One turn moves each row of this set onto another row. After a few examples, where does it send each row asked below?
zozo: [ 15   8   4 -13  -6  25   7   0  24  -4  -7  -6]
taz: [  1   4 -21   2 -13  -5   4  17  11  -5 -14  10]
Pimi: [-11 -13   1 -18  14 -11   5   2  -3   1   1   2]
Kip: [ 23  -1  -8 -12 -10   8 -21   7 -11   6 -11 -10]
Lovon: [  8  14  -2  -3 -14  -1   5 -20 -22 -10  -8   0]
Bep: [ -2  13  -2 -32   8 -10  -4  -9   3   3  -7  10]
Fupu: [ -2  -1 -18   4 -13  -7   9  11  13 -10 -13   7]
kor: [ -2   7  -3 -31   9 -11  -6  -8  10   7  -6   9]
Rig: [  1 -15  -1   3  20  17   3 -10  -2   0  -9  -1]
zemat: [ -3   9  -8 -33  11  -6   0  -6   4   3  -3  14]
gitor: [ -2   9   2 -30   8  -9  -2  -8   7   7  -7  15]
Gupa: [ -1  -6   4   6   5   5   6 -21  -1 -19   6  -9]
giz: [ 10  16   7  -1 -14  -2   9 -12 -19  -7  -5   3]
Tero: [ 15  15   2 -20   7  -8   2 -10 -19 -11   7  -3]
Gisi: [ 19  10   7 -18  -4  25   6  -2  19  -9  -3  -5]
mes: [  8 -11 -19 -11  -2  -3 -16  15   0 -13  -3 -16]
sug: [  0   5 -28  -1 -12  -5   6  10   8 -12 -13   5]
Pover: [ 15   7   2 -21  -2  28  12   3  17  -6  -3  -3]
nimi: [ 20 -10 -10 -12 -12   8 -17   3 -13  10  -7 -12]
rasor: [ 11   0 -10   0 -10   7  17  16   5 -18   7   1]
Pav: [ -1  -2 -26   0 -14  -6  -2  11   8  -8 -13   7]
Zem: [  9  14   3   5 -10   0   8 -20 -19  -8  -8   2]
Pemov: [ 24  -7  -4 -18 -11   9 -15   8 -12  11 -10 -13]
Zug: [ 18  10  -1 -13  -4  25  11   3  21  -8  -5  -2]
Limu: [  0 -10   0   9  23  14  -4  -6  -1  -6 -10  -1]
ladig: [ -4 -13   0   2  22  14  -5  -8  -1   0  -8   4]
pado: [ 22  -7  -6 -14  -6   4 -19   9 -14   9  -8  -7]
pifu: [ -1 -11   1   6  21  14  -9 -13   0  -2 -13   0]
Zab: [ 21  -3   4 -25 -14   4   5   2  10   1   7 -18]
zimig: [ 10  18   3   2  -7  -1   6 -14 -21  -9 -10   7]

Rig -> nimi
Fupu -> kor
Where do these go?
Zem -> Pav
mes -> Tero
Kip -> zimig

